Rotation paths and how fast each direction turns (degrees per step):
Each turn is a multiple of 5 degrees from 10 to 175, or 0.
Each row of a path follows its step; steps can be skipped.
path 1
step 2: [  4  -1  28 -12  16   2   2 -20  14 -17 -10  -6  -5   4   5 -12  -1 -11
 -18  -1  10   5  10   7  -8 -17  19 -30  12   0  13   9   1  -3  -2   2
 -10  -2   9  15   4   3  -6  -5   7  14 -16 -11  19   9  10  12  -2 -20
  14   1   2 -16   6  11  15 -11  -7  20]
step 4: [ -4  -3   5   2 -10   5   2  -9 -10  16 -10  -2   8 -19  -7   2   0   2
   2  -9  25  -7  -9   7  27  -7 -27  -9   2  -3 -16  -3   7 -14   0  13
  12  -1 -19 -10   0   0  15 -10 -10  18  12 -11  -2  -7  -2 -31 -22   7
 -14  -7  17 -17  14  -1 -13  -2  -2  -1]
step 5: [ -3 -12  -9   3 -12  -4   7  24  -9  -5 -12   3  12 -16   3  15  17 -13
 -12  11   2  -5  -3  19 -25  -8  25 -24   6  -6 -10  15  16  15 -11  -4
  -5 -18  23  -5   5  -1  -8 -10  -1   2  -8  -1  -2  11   1  -4 -18 -11
   0  -9 -10  10 -13  23  -1   1 -12  -1]
step 7: [  7   9  29 -10  -9  28 -37 -10  -4   0   6   3  -9  -4  -2   2  22 -16
   1  -6  14  -3  -3 -18  15  -2  -4  -6   6  -4 -12 -13  -1   0   6  -8
  -3  -3   3   8  15  -4  21 -14 -21 -12   7   5  23  -6  -4   1   7  18
   5  12   0  -5   8   0  -1  13  -7   9]
step 8: [ 12 -14   0   3 -10 -18  -7  17  11  -4  -2 -12   4  27   2  15  -6   4
   2  12  -1   6  -5  14  -5  -8 -11 -16  10 -33  -2  -4  -5  -6 -15  14
  -5   1  13 -14 -15 -23  -4   0  12  -8 -18   3   8 -13   3  10   4  13
  -6  12  -5  22 -13   0  27  -5  -2   4]
step 12: [ 15  11  12  -4   1 -15   7  14   8  -2   4  22   6   9  -1  20  -3  -3
  -1   5  -3 -14   5   9  17  -2  20   3  -6   0  18  -1   3   1   8  -2
   4 -13 -11  28  16  11  17  -1  -8   1 -17  -3  -8  10 -21   9  -6   2
  -5  12  19  -9  14  19 -31  16   9   6]
step 13: [-23   2  -4   4 -14  15 -10  -3 -11  10  -5 -13   3   9   4   0  -4  20
  19   7 -13   1  -6   9   2  -5   7  -6   9   2   4   5 -10  -9  -6   6
  -2 -11  -6 -15  -3 -10  12  -6 -22   4  13 -23  20  -7  19 -28 -20 -13
 -28  17  10   7  -3   4   0  -4  18  11]
step 15: [-13  17  16 -19  -7 -14  16   4   3   0  23   8  12   3  -8  14  30  -3
  25   9   7   3  22  -5 -14  -4  -4   6  -2 -14 -10  22  -8 -12   3   1
   5  -5  -4  -6  -1   4   3  -1  10   7  -7  31  -4  19  -1  19 -17   8
   4  15  -2  -6  -4  -6  -7   9  -5  -1]
step 16: [ -9 -10  -5  -8 -13  11 -29   2  -2  20  -8 -15   1 -14 -12   6 -12  -7
   1 -16 -11   9  13 -12   8   0  -2  10  22   6 -23  22  -6 -13 -13  -4
   2   5  -6  -1   9  -6  16  -6  -4   0   3 -24  23 -18  -2   8   5  23
   5  -4 -15 -14  -9   2  -5 -10  -6   7]
step 17: [ 13 -14  -5  -3   3 -12 -17  10   8   4  -2  13  10  13  15  27   0 -18
  -9  19  10 -12 -14   4 -18   8   4  -7  -6 -29   9 -18  12  -2   7   2
   6   7  -2   7  13   0   2   2  -9 -11  -2  -4   0 -16 -10 -15  10  13
   2 -18 -17  10   8  -1  13  -1   1 -30]
Directions:
[ -2   4  -2   1   1  -1  -1   0  -5   2  -1  -1   4  -1   2  -2  -4   4
  -1   4  -6   4   4   0   3  -2  -5   0   1  -1  -3   3   0   4 -11  -1
   0  -2   5  -3   2   4   3   2  -3  -4  -2  -1   0  -1   5   6   0  -1
   2  -4   2   7  -2  -2   2  -1   5   1]  140
[ 3 -1 -4 -4  5 -5  1 -2  3  6  4  4  0  2 -1  6  0  1  1 -2  2 -6  1 -3
  0 -4  0  5 -8  0  0 -2 -2  4 -6 -3 -2  0  0  2 -4  3 -6  3  2 -1  4 -2
  3  3 -1  0 -3  2  0 -1  2  0  2  3  5  5  1  0]  125
[-1  5  2 -6 -4  0  1  1  0  0  4  1  1  5 -3  0  5 -4 -5  3  2 -1  1 -3
  3 -1  5 -6  4 -3  1 -6 -1  1  3 -4  1 -1  0 -4  2  9  1  1 -2  5 -1 -1
  1 -2  1 -1 -4 -3  5 -3  6  0  0 -4  1  3  0 -4]  140
[-2  1 -2  0 -4  3  1 -5  5  0 -2 -1 -3  3 -4 -1  3  3  4  1  3  0  0  1
 -1 -3 -4  3  2  2 -1  1  2  4  1 -4 -2  0  9  3  3 -1  1  0  5 -1 -1 10
  1 -4  0  3  3  1  0 -1  5 -7  5 -2  1  0  4  1]  90
[-1  3 -1  3 -5  8  5 -2  2 -1 -5  5  4 -1 -2  2  0  1 -2  6 -2  6 -4  0
  0  2 -2 -2 -5 -2 -3 -1 -3  3  2  0 -5  5 -1  0 -4 -4 -1  0  2  0  3 -3
  0  2 -4  1 -7 -3 -4 -5  2  0 -4  3  1  1  1 -4]  80
